Each row is where one point has got to under a steady rotation. How many ticks took it there?
The counts run from 0 to 479.
[  4  10  -7 -12 -14 -17  -1  14  26  -6 -24  12   1   2 -16   9  19   8
  13  24 -12 -15   5  18   7  32  14   8  26 -11  13 -17  18  -9  -2  32
 -14  23  10] -> 364
[ 16  16 -15 -15   5 -12  20  26  33  13 -27  -1  -4  -4  28   4 -24  13
   2   8   6  -7  -3  12 -15  19   6 -28 -20 -11  -5 -10  15   3  27   6
  -1  13   6] -> 259
[-11  20   0  20  11 -21  32   2 -12  34 -18  -8   7 -16  21  11 -26  10
   7 -15  20   9  15   3 -10  -6 -19  -1 -29  -6   0 -13 -11   8  22 -13
   2  12  19] -> 459
[ -8 -11 -10  -2 -19  -8  31  -9  -8  15 -15   7   5 -14  10 -17  10   0
  -4   4  11  17  11  -6  -1  11 -31  19   6   4   6 -11 -25  15 -11  17
 -29   6  49] -> 406
[  2  -7   5 -15 -39  -9  17   1  10  20  12  12   0  -1  -6 -16  -4 -20
  -1   4   9  -2  10 -15  -4   5 -21   4   0  25  20 -14 -24  20  19   6
   4   8  49] -> 137
[ -8  29 -18  -7  31  -9  19  11 -11  21  12 -23   8   2 -15  -9  -4   7
  -4  -8  11   4  -2   1   8   2 -45  -2 -31  -7  11 -14 -23   6   6  -7
   0 -11  17] -> 70
[-12  34 -12 -11  33 -17  13  10  -8  19  -1 -26  14   2 -15  -2  -3  11
   0 -11  12   4   5  10   8  -3 -34  -6 -35  -9  13 -17 -17  -7  16 -11
   1 -17   6] -> 71
[ 13  18  -9  -3  -3 -26  -4   5  26  -1  -4  13 -23  -2 -11  16   0 -18
  17   1   0 -11  -5   5  28  -6   1  -1 -15 -13   0 -19 -25 -11  34  28
  25  32   3] -> 418
[ 20  15 -32 -34   1   5  18  14   3   0   8   1 -14   5   2 -22   9   0
 -19 -12   0   0  -8  -4  19  12 -34  -1 -23 -31 -13 -18 -10  16  14  19
  16   0  -5] -> 100
[ -4  -7   0 -18 -30  -6  22   7   3  30  15   5   8   7 -12 -21  -4 -12
   3  -1  14  -5   9 -11  -6  13 -29  -1  -3  25  28 -19 -15  16  16  -6
   5   6  45] -> 138
[ 16  20   8   4 -11 -27  12   8 -12  25   1 -19   6 -16  -2  15 -15  14
  -9 -14  15  -7  20  16 -14   1   9 -18  -8  30   3  -9  35  12  23 -14
  18  -4  10] -> 427
[ -6   7 -10 -35   0   8  43   7  15  14  -6   6  14  -4 -17 -25   6 -11
  15  -3  -5  -3  10 -11 -10  17  -3 -22   6   1  27   1  -1   2   7  32
   1  21  12] -> 207
[ 17   9 -28 -31  -8   6  19  21   5   2  11  -3 -19   8  -4 -10   9   0
 -22   3   2   0  -4  -9  16  18 -33   1 -17 -33 -21 -22   0  24   1  24
  10   5  -1] -> 99
[ -4  25 -16  -7  -1  -7  13  -1   4  19   4  -1  14 -20 -16 -23   6 -26
  -5  10 -21   4  -5  -8  18  -6  -5 -16  18  30   5  -6 -22  18   3  30
   9  -9  36] -> 237
[-17  32   5 -11  -1  -4  14   6 -18 -10  -8 -10   4  -7 -40  15  16   3
  15   9 -10  -3  23  10  10   3   0  15  12 -16   7 -23  16   6 -16  30
  -2  26  -8] -> 280
[  0  37  11  -2 -21  -6  -1  10  -8  12 -12 -12  22 -13  -6   8   2   4
   0  20 -30 -14   7  12   1  16  22  -7  19  23  10 -27  37  23   1   1
   6  -9   4] -> 396
[ 15   9   0  -7 -12 -23  -3 -15   2   4 -11  13   1 -13 -11   2  26  -8
   0 -31  -8 -10   3  10  25  -3  11  -1  14  -3   7  -4   1  -8  34  23
  45  14 -16] -> 317
[ -2   6 -19 -15   1  -1  23  27  31  15 -14  -3  12   9  -4 -18  -4   1
  20  23   3  -6 -19  -5 -10  28 -11 -15   1   8  11 -20 -10   5   5  15
 -23  12  32] -> 23
[ 23  11 -29 -39   7  -2  16   6   9   1   1   0  -9   2   5 -27  11  -3
 -10 -18   0  -1  -8   3  18   8 -29   1 -32 -29   0  -8 -16   7  24  13
  17  -3  -6] -> 101
[ -4  35 -15 -12   9  10   5   1 -14  14  -4   6   4   4  -2 -10  23   2
 -27  -8 -26  -8   5   2  28  25 -26   1   9 -36  10 -20   7  16   6  11
  20  -7 -11] -> 284
[ 11  -4   6 -21 -37 -20   1 -14  21  -4 -20  21  -4  -3   1  -7  19 -25
   2   0  -3  -3  -1   2  25  -2  -9  15   1   3  19 -10 -31  -5  27  28
   7   2  25] -> 134
[  4   8  -9 -35 -12  17  32   5  16   9 -41  -5  19  -3  20 -23  12  -6
  26  -9  -9   0 -16  -7  -8  13   4 -15 -11  -2   8 -17  -2   8  25  17
  -3   8 -14] -> 445
[ 14  27 -17   5   9 -22 -17   5   7  25   6   5   5  -5  17 -19  -1   0
 -16 -11  -7  -7 -17  14  23  19 -18  -6  -6  -1  11 -19 -15   8  30 -22
  29 -14  13] -> 185
[  0  12 -11  12  -9 -10  12   0 -14  17 -18   3   1  -2  26   2  15  24
 -38   0  -1   6  11   7  17  21 -36  12   3 -38  -5 -16   7  21   1   4
   1 -11  13] -> 15
[  4  18  -9  16  16 -41   5 -24 -26   6 -24   0   5 -30  10   1   0  12
  -6 -24   1  16  20  30  16 -11  -3  27  -1 -11  -4   2 -11  -1   3   7
   0   0  11] -> 118
[  4  11 -35 -28  15  -7  19  -2 -11  -1   7  -2   5  -7 -15 -35  17  17
 -25  -4 -11  10   7   9  13  20 -21  15  19 -14   3   2   6  13 -23  24
 -10  -8  15] -> 438
[ -9  21  -9   4  -7 -12  12  14 -13   7  23  -3 -12  -8 -20   2 -16  -8
  -4  12   6   9  16  -4  20  -6 -36  25 -18  -7  -7 -28 -26  23 -10   9
  -9  11  36] -> 67
[ -8   6 -11  -4   6 -16  18   4  21  10 -44   5  14   1  -3  -1  24  19
  19   1  -3  -4  -1  16 -10  33   8  -5  23 -17  23  -7  12 -19   3  27
 -18  22  -2] -> 362
[ 24  31 -10 -28  10 -28   4  10   7   0 -16 -22  17 -19  -1  -8  -5  13
  -3  -2 -12  -6  -1  32  -4   0  24 -24 -10  15   0   2  31   4  21   8
   6 -19  -1] -> 157
[ 11  13 -26 -41  11 -14  12  -1  -7  -9   0  -9  12  -6 -17 -36  17  14
 -25   1 -13   5  12  19  12  13 -20  12   3 -14   5   2   9  10 -14  22
 -15 -18  15] -> 439
[  8  27 -15  -3   7 -26  -1  -4  16  -7 -21   3   0 -30 -12   2  12 -21
   9   9 -25   8  -9   9  33 -13  13   8   8   1 -10  -4 -23   2   5  40
   8   7  18] -> 234
[  4   1   4   0 -10 -30  24  -5 -11  16  15   0  -7 -23 -27   6 -19 -14
   4 -14  23   2  29   1  -4 -17  -2   3  -4  26   5   4 -11   8  11  12
  12  26  36] -> 36
[ -5  10  -4 -46 -12   7  17  10   8   2   1  -5  15  12 -33 -18  13  -2
  22  -5  -6 -13   2   3  -9  27   3  -9   8   9  35 -20   9  -4  13  15
   4  17  -3] -> 209
[  2  22  -7  16  -3 -34 -19  -1  10  10   3  11   4 -13 -27  10  18  -3
   8   4 -21 -12  -4  20  20  13  20   6  36  10  14 -15   3  -7  11  21
  24  16  10] -> 80
[ -7  23   6  -4  12 -32  25  -5 -12  16 -23 -13   6 -10  -3  20   0  17
 -26  -4   8   1  36  23   4  -5 -17 -11 -11 -16  14  10  14   1  12   9
  -5 -20  16] -> 357
